Here is a table of points, one per row:
[  3.  79. -10. -36. -50. -58. -63. -88.  27.  28. 114.   7. -38. -68.  28.  48.  81. -21.  25. -31.  43.  16.  40.   5.]
[ 10. -29.  24.  43.   0. -34.  17.  -8. -10. -12.  54.  29.  32. -13. -28. -14. -21. -12.  47.   4.  15.  11.  35.  29.]
[ -6.  -7. -23.   3. -19.  71. -23.  13. -21.   2. -38. -49. -22.  20.  39. -21.  -6.   9. -12.  12. -17.   0. -15. -61.]
[ -3. -15.  43.  35.  15. -13.  12.   1.  -6.  -7.  -2.  71.  -9. -28.  46.   6.  11.  17.  38.  17. -23. -11.  15.  20.]
[  8.  42.  43.  13.   6.  24. -15. -19. -15.   4. -15.  -9.  38.  51.  -3. -18. -15.  14.  16.  -5.  -2.   6.  14.  31.]
[ 11.  14.  31.   7.  -7.  45.  -6.  13.  -1.   9.  -1. -31.  23.  -2. -25. -29. -20. -21. -31.  -3.  -3.   7.  50. -45.]
[ 20. -50.  47. -27. -45.   9.  16.  15. -28.   5.   2.  42. -24. -22.  14.  -9.   0.  31.  30.  80. -27.  20.  49. -45.]
[-38.  -6.  11.  13.  58. -71.  42.  -2.  -4.  -1. -26.  -2.  39. -44. -33. -38.  24. -25.  14.  11.  -2.  39. -19.  -3.]
[  25.  -32.   41.  -22.  -32.  -57.  -28.   12.   -1.  -10.    4.    2.   -6.  -48.   19.  -25.  -40.  -24.   22. -107.   67.  -88.  -63.  -52.]
[  7.  38. -22.  41.  12.  64. -39.   9. -31.  11.  13.  17.  56.  37.  16.  37.   5.  86. -13. -10.  -7. -25. -25.   1.]
[  0.  50. -50. -45.   1.  63.  13. -71.  27. -27.   4. -47.   8. -50.  15. -34.  29. -35.   2. 119. -58. -44. -24.  61.]
[ 41.  38. -50. -36. -11.  26. -12. -44.   5.  17.  -6.  -1. -19. -44.  33.  27.   2. -16. -17.  -7.  34.  -9.  30.  18.]
[  7.   7.  81.  11.  35. -36.  35. -28.   9.  -8.   7.  53.  28.  60. -41.   6.  44.  48.  19.  28.  30. -26.  -5. -16.]
[ 18.  42.  31.  42.   6.  -6.   2.   3.   1.   0.  -8.  15. -21.  15.  -8. -52.  -7. -38. -36. -27. -64.  12. -62. -40.]
[ -8. -18.  32.   0.  50. -54. -85.  -3.  -4.  34. -12.  12. -28. -16. -13.  22.  34.  -1.  38.   9. -13.  31. -88. -46.]
[  5.   3.  21.  -6.  48. -11.  31. -12. -15.   3. -30.   3.  26.  29. -26. -27.  53.  50.  27.   5.   3.  17. -17.  46.]
[-24. -23.  -6.   4.  36.   6.  26. -30.  -1. -60. -40. -17. -48.  18. -14. -11. 104.  32.  43. -14.  -7.   0.  19.  61.]
[ -6.  21. -45. -37.  38.   3.  -1. -46.  73.  80. -74. -32. -14. -29.  13. -19.  -6. -26.  -1.   7.  19.  18.  15.  30.]
[ 19.  -4.   5.  11. -20. -32. -26. -58. 118.  32.  82.   0.   7. -25.  -1.  38.  -5. -31.  48.  34. -62. -12. -36.  55.]
[-23. -40.   2.   4. -10. -65.  -8.   2.   6.  -6. -19.  26.  23.  45. -67.  42.  50.  16.  11. -29.  63. -35. -54. -20.]
[-17. -50.  23. -90. -12.  43.  55.   5.  -8.  -3. -15.   7.  19.  -5. -57.  -5.  -9.  48.  48.  29.   9. -16.  67.  17.]
[-25.  39. -46.  33. -46. -19.   6.  14.  34. -16.  23.  12.   4.  16. -20. -48. -45. -20.  18.  18.   6.   4.  -4.  28.]
[ 16.  -1.  29. -31.  -8.  -9.   2. -28.   4.  10. -64. -58. -43.  43. -64.  50.  13.  62.   1.  25.   7. -28.  22. -13.]
[  4.  54.  18.  22.  35.  17. -34.  42.  14. -17. -14.  12. -39. -44. -24. -14. -33. -45. -54. -46. -29.  10. -25. -11.]
[-18. -24. -27.  12.  21. -21.  14.  27.  10. -22.  32.  40. -11. -45. -17.  21.  28. -30. -24. -84. -10.   3.  -9.  -9.]
[ 27. -19.   7.  -8.  -6. -15.  28.  -9. -43. -32.  12.   0.  -3. -18.  29.  37.   4. -47.  59. -42.  29.  12. -35.  -6.]
[-47. -46.  29. -21. -34.   2.   8.  21. -51.  40.  29.   0.  11. -17.   5.  -5.  -3.  -9. -95. -78.  78. -41. -64.  68.]
[ -3. -27.  29.  23.  -4.   1.  24.   0.  24. -14. -12.  52.  34. -64.  84.  -6. -21.  47.  14.  43. -37. -28.  48.  -6.]
[-13.  21. -38. -15.  38.  20.  42. 116.  17.  76.  41.  26.  13.  84.  31.  37.  84.  29.  -7. -12. -18. -73. -37. -17.]
[-22. -46.  -1. -55.   8.  11.  10.  23. -20. -17. -31.  30.   5.   1.  11. -38.  14.  -4. -40. 100.  -1.  25.  32. -23.]
[ 19. -11. -16. -35.  -4.  -1.  19.   0. -24.  -7.  -6.  18.  30.   0.  13.  13.  -4.  10. -63.  11. -39.  11.  25. -26.]
[ 25.   1.  14.  16. -15.  44.  -7. -22.  16.  29. -44. -63. -21.  31. -20.   4. -28.  76.  -6.  10.  19.  -8.  23. -29.]
[-26. -15. -12.   4.  50. -10.  24.   7.  -3.  -6. -34.  -7.  11. -30. -12. -18.  17. -27.  -2.  20.  11. -11.  27.  11.]
[ -4.   7. -12.  18.  23.  -7. -77.  21. -11.  -8.  27.  -6. -11.  -2.  21.   3.   2.  -2. -12. -25.  -1.  -6.  21. -55.]
[-37.   8. -60. -36.  -5.  80.  -8.  18.  27.  21. -38. -64.  20.  34. -38. -31. -66.  75. -28.  26.  10. -20.  29. -22.]
[ -8.   1.   6. -58. -22.  47.  21.  11. -13.  15. -42.   1.   5.  21. -18.  37. -18.  14.  -3.   2. -33. -37. -10. -73.]
[ 24.  30.  11.  -6. -10.  25.  -5.   4. -41.  12.  16.  32. -37.  20.  16.  -4. -25. -36.  18. -22. -15.   3. -19. -24.]
[ 35.   4.  16.  21.  -9. -19. -40.  11. -19.   4.   7. -15. -29.   8.  29. -26. -10. -26. -46. -31.   7.  49.  48.   3.]
[ 10.  -9.  18.   1.  28. -16.  22. -22. -18. -20.   5.  -9.   0. -11.  -7.  -5. -21. -42.  22. -21.  37. -27. -34. -62.]
[  1.  -5.   7.  26.   7. -19.  27.   3. -45.  -2.  -1. -34.   2. -26.  27.  -8.  -4. -21.  44. -14. -19.  41. -60. -13.]
[ 40.  37.  12. -27. -22.  40. -25.  24.  -8.   0. -24.   4.  10.  80.  20.  54. -20.  84.  -6.  11.  17.   1.   5.  -4.]
[-11. -19.  -8.  17. -27.  18.  45. -80. 127. -26.  98. -48.   6.  19.  39. -14. -21. -28. -33.  63. -54.   3. -35.  23.]
[ -3.  39. -44.  17. -30.   3. -58. -59.  36.  17.  -9. -16.   7. -43.  11.   9.  12. -26.  19.  83. -54.  -1. -36.  52.]
[-17.   4. -51.  23. -14.  -4. -43. -11.  22.  34.  12. -52.   3.  57. -45. -14. -76.  32. -19.  27.  17.  -6.  16. -14.]
[-23.  -6. -13. -19.  30. -19.  15.  15. -18.  10. -37. -26.  30. -31.  -6. -30.   9.  -9. -24.  13.   8.  41.  33.   4.]
[ -8.  -4. -46.  23.  14. -11. -43.   7. -20. -22.  15. -15.  13.  41.  32.  -3. -44.  10.  -8. -53.  -2.  10.  28.   1.]
[ 38.   4.  -3.  37. -17. -39.   2.  19. -36.   8.  22.  -6.  15. -19.   7. -32.   2. -10.  -5. -10. -12.  69. -12.  -2.]
[-31. -15. -17.  -1.  20.  -6.  45.  -6.  -9.  -5.   1.  70.  -3.   9.   4.  -6.  44.  -8.  12. -46. -77. -21. -35. -35.]
[ -7.  -8.  -2.  27.  39.  -3.  44.  12. -15. -41.  12. -42. -54. -42.   2. -11.  54.  38.  41.   2.  13.  20. -34.  45.]
[-22.   7. -19.  31.  23.  -7. -26.   8. -10.  11.  33. -10. -23. -21. -39.   1. -52.  30.  32.  -1.   5.  12.   3.  29.]
[  3.  30. -36. -62. -73.  -8.   0.   5.   4.  17. -18.  34.  19.  46. -54.  25. -34.  -8.  32.  41.  26. -46.  51.  10.]
[  5.  -3.   2.  17.   4.  24. -40.   4.   4.  -4.  -2.  16. -23.  23.   6.  -2. -15. -43. -18.   5.  26.  28.  41. -18.]
[  8.   2.  -4. -19. -10.   1.  20.  35.  -1. -37.  -9.  19.  46. -14.  22.  -2.   8.  10. -29. -32. -43.  70.  12.  -7.]
[ -6. -38.  42. -17.  12. -45.   8.  29. -21.  24.   2.   9.  -2.  18.  -5.  41.   1. -36. -50. -71.  11. -87.  37.  36.]
[ 28.  -4. -12. -28. -16. -18.  -2.  13. -19. -32.  55.  28.   9.  15. -30.  25. -29. -15.  44.  -7.  25.  30.  12.  42.]
[-12.   0.  32.   2.   7.   7.   9.  20.  -1. -34.  -1.   0.  14. -15.   5.  27. -36. -11. -59.  60. -20.  16.  30. -27.]
[-45. -58. -15. -19. -12. -23.  37.  68. -12.   0. -18.  45. -47. -22.  21.  20.  11. -24. -22. -48.  41. -19.  25.  56.]
[ -6. -13. -17.  27. -26.  44. -12.  15.   6. -23. -29. -52.  14.   1.  50.   1.  21. -54.  22. -23.  14.  33. -12. -15.]
[ 52.   6.  16.  53. -43.  30.  11. -17. -12.   4.  -5.  25. -10.   0.  18.  -9. -41. -51. -46. -11.  65.  32.   6.   5.]
[ 11.  17. -15.  78.  -4. -12.  -3.  -7.  -6. -39.   3. -43. -30.  16. -12.  -6.  18.  15.   6.  -5.  -7.  26. -39.  54.]
These points spread out most along one direction. Take the direction at right angles to it along which they spread out most. Then take the direction at right angles to both along which they spread out most. Go by this last direction. Where along it does each point below lie, from 0 to 99? The average is 50, and the first point in the table lies past the average. One standard deviation of the points above along it is 16.
[ -8. -18.  32.   0.  50. -54. -85.  -3.  -4.  34. -12.  12. -28. -16. -13.  22.  34.  -1.  38.   9. -13.  31. -88. -46.] 44
[  8.  42.  43.  13.   6.  24. -15. -19. -15.   4. -15.  -9.  38.  51.  -3. -18. -15.  14.  16.  -5.  -2.   6.  14.  31.] 53
[ 11.  17. -15.  78.  -4. -12.  -3.  -7.  -6. -39.   3. -43. -30.  16. -12.  -6.  18.  15.   6.  -5.  -7.  26. -39.  54.] 52
[  7.  38. -22.  41.  12.  64. -39.   9. -31.  11.  13.  17.  56.  37.  16.  37.   5.  86. -13. -10.  -7. -25. -25.   1.] 57
[ 19.  -4.   5.  11. -20. -32. -26. -58. 118.  32.  82.   0.   7. -25.  -1.  38.  -5. -31.  48.  34. -62. -12. -36.  55.] 42
[  8.   2.  -4. -19. -10.   1.  20.  35.  -1. -37.  -9.  19.  46. -14.  22.  -2.   8.  10. -29. -32. -43.  70.  12.  -7.] 52
[ -3. -15.  43.  35.  15. -13.  12.   1.  -6.  -7.  -2.  71.  -9. -28.  46.   6.  11.  17.  38.  17. -23. -11.  15.  20.] 30
[ 10. -29.  24.  43.   0. -34.  17.  -8. -10. -12.  54.  29.  32. -13. -28. -14. -21. -12.  47.   4.  15.  11.  35.  29.] 40
[ -8.  -4. -46.  23.  14. -11. -43.   7. -20. -22.  15. -15.  13.  41.  32.  -3. -44.  10.  -8. -53.  -2.  10.  28.   1.] 72
[-11. -19.  -8.  17. -27.  18.  45. -80. 127. -26.  98. -48.   6.  19.  39. -14. -21. -28. -33.  63. -54.   3. -35.  23.] 53
[ -6.  21. -45. -37.  38.   3.  -1. -46.  73.  80. -74. -32. -14. -29.  13. -19.  -6. -26.  -1.   7.  19.  18.  15.  30.] 53
[ 10.  -9.  18.   1.  28. -16.  22. -22. -18. -20.   5.  -9.   0. -11.  -7.  -5. -21. -42.  22. -21.  37. -27. -34. -62.] 54
